Families of rows that turns and mirrors carry onto each other, the same ones carrying the whole set onto itself: the rest of each named row's family, in list order
6 families of 6 rows
q_994: [  9   5 -13 -30 -19  -7   0   7 -10  33  42 -18  -4  56 -20   7  45  46
  24]
q_704: [ 27  30 -28  -3 -38 -33  37  16   8  10  17   9  19  44  25 -55 -10  23
 -20]
q_905: [ 42 -14   7 -26 -34 -37  14  36   3  16  45 -17 -47  70   4   8  14  17
  10]
q_375: [ 20 -28 -44  12  -2 -16   2  26 -18  18  61   4 -36  59   2   4  33 -17
   1]
q_985: [  9  -1  -5 -26 -31  14  45  30  10 -21   6 -42 -24  53  14 -18 -10  56
   7]
q_367: [-13  40  37  20 -20  21  26  11  28   0 -26  30 -46 -21 -17 -10  23 -35
   0]
q_959: [ 10 -19  10  11  19  -7 -41  -9  60 -48  -5  18 -38 -36  -3 -23   0   0
  28]
q_373: [-11 -12  22  19  -2  -4  11   5  42  -2 -65  19 -61  -2  -1   8  -7 -20
 -31]
q_252: [-12  31  17 -13   5 -41  18  -9  65 -39  12  42 -40 -16   3 -13  26 -30
   6]
q_444: [ 18  45  29  14  17   4  -3  -2  50  -1  -1  13  -4 -25  10  -9  34 -25
  59]
q_912: [  8   0 -65  33   9  17  32  14  -7  -4  39  -1  10  40  32 -19   1  14
 -17]
q_578: [ -9 -13 -10  -9  35 -15  -4 -13  70 -29  32   7 -37  -1  43   7 -28 -30
 -20]
q_99: [  5  -5   8  41  -1   0 -17  -3  44 -31 -13  48 -42 -39  -3 -24 -18 -11
 -28]
q_887: [ 30 -13  26  43   2  11 -48   6  30   2 -10  29 -42 -34 -14 -10   5 -23
  20]
q_762: [-27 -16  -9  14  18 -50 -17   1  73 -31  -1   1 -15 -21  20  11 -15 -17
 -16]
q_900: [ 11 -11  13   9  36  42 -27   3  45  11   8 -32 -23  -5  31  14 -12 -30
  36]
q_27: [ 11 -16   8  -4  35 -58 -15 -13  75 -22 -23  19 -37   1  25  11   3 -16
   5]
q_230: [-27 -14   5  15  16  -4 -32 -10  45 -21 -20  36 -13 -40  -5  28 -12   7
  -4]
q_286: [ 31  -6  24 -35 -15 -19  32  10  -7  54  31   7 -48  50   7 -28  34 -20
   4]
q_681: [  9   4 -14 -42 -35  -9  22  23  10 -10  -2 -37  -5  48   1 -56  11  37
  36]
q_756: [-19 -32 -47 -12  -1  28  21  23  -8 -26  24 -34 -35  50  -3 -17  25  19
  19]
q_515: [-13 -12  12  29  10  -3 -39  -4  33   4 -17  44 -16 -37 -10  36  -8  -7
  -7]
q_536: [-13 -15  16  18  -2  32   1  12  27  16   1   5 -67   2  10  17 -23 -51
 -38]
q_944: [ 45   3 -17 -31 -29 -17  15  -1 -13  -9  39  -8  -1  41 -28 -39  13  51
  13]
q_463: [  7  23 -21   1 -32  -6  25   5 -17  42  38  13   5  52 -10   1  22  39
 -33]
q_30: [ 29   1  22  36  29   6 -20   1  46  23 -52  -4 -11  -8  23  13   2 -15
  30]
q_719: [-17 -21  13  11  17  -4 -48  -5  40  -7 -16  29 -20 -36 -13  36   1  -2
  17]
q_939: [ -7 -15  13  30  18  -2 -42  16  50   9 -20 -33  -4 -23   9  19   1 -19
  38]
q_162: [ 39  10 -20 -20 -38 -14  29   0 -19  -7  34   6  -2  40 -27 -41   2  49
 -15]
q_752: [ 27  25  -6 -15   3 -14  62 -10  14  25  26  18   5  33  47 -51   0   9
 -25]
q_532: [ 52   8 -11 -13 -39  -7  16   5 -28  13  35   0  -2  42 -32 -34  12  41
   2]
q_196: [  4  -2  10 -55   2  19  48   0  13   5   2 -31 -22  36  19 -52  21  25
  32]
q_731: [-17  15 -33 -33 -16 -10  30  -7   8  -6  34  -8   8  49  -5 -12  21  66
 -12]
q_401: [ 37   2   0 -19 -53 -37   7  35 -12  40  23  -2 -26  60 -10 -33  22  -4
  11]
q_510: [-26 -16  15  43 -16  -8 -14  24  32  15 -28   4 -39 -18  -8  21 -12 -37
 -33]
q_175: [ 51  23 -12  17 -22 -16  38  24   6  19  36  -5  10  52  42  -8 -18  34
 -16]

The rest of the family of q_994: q_959, q_99, q_887, q_463, q_731
The rest of the family of q_175: q_905, q_985, q_373, q_27, q_30
The rest of the family of q_401: q_704, q_762, q_681, q_939, q_510
The rest of the family of q_578: q_900, q_286, q_536, q_752, q_196

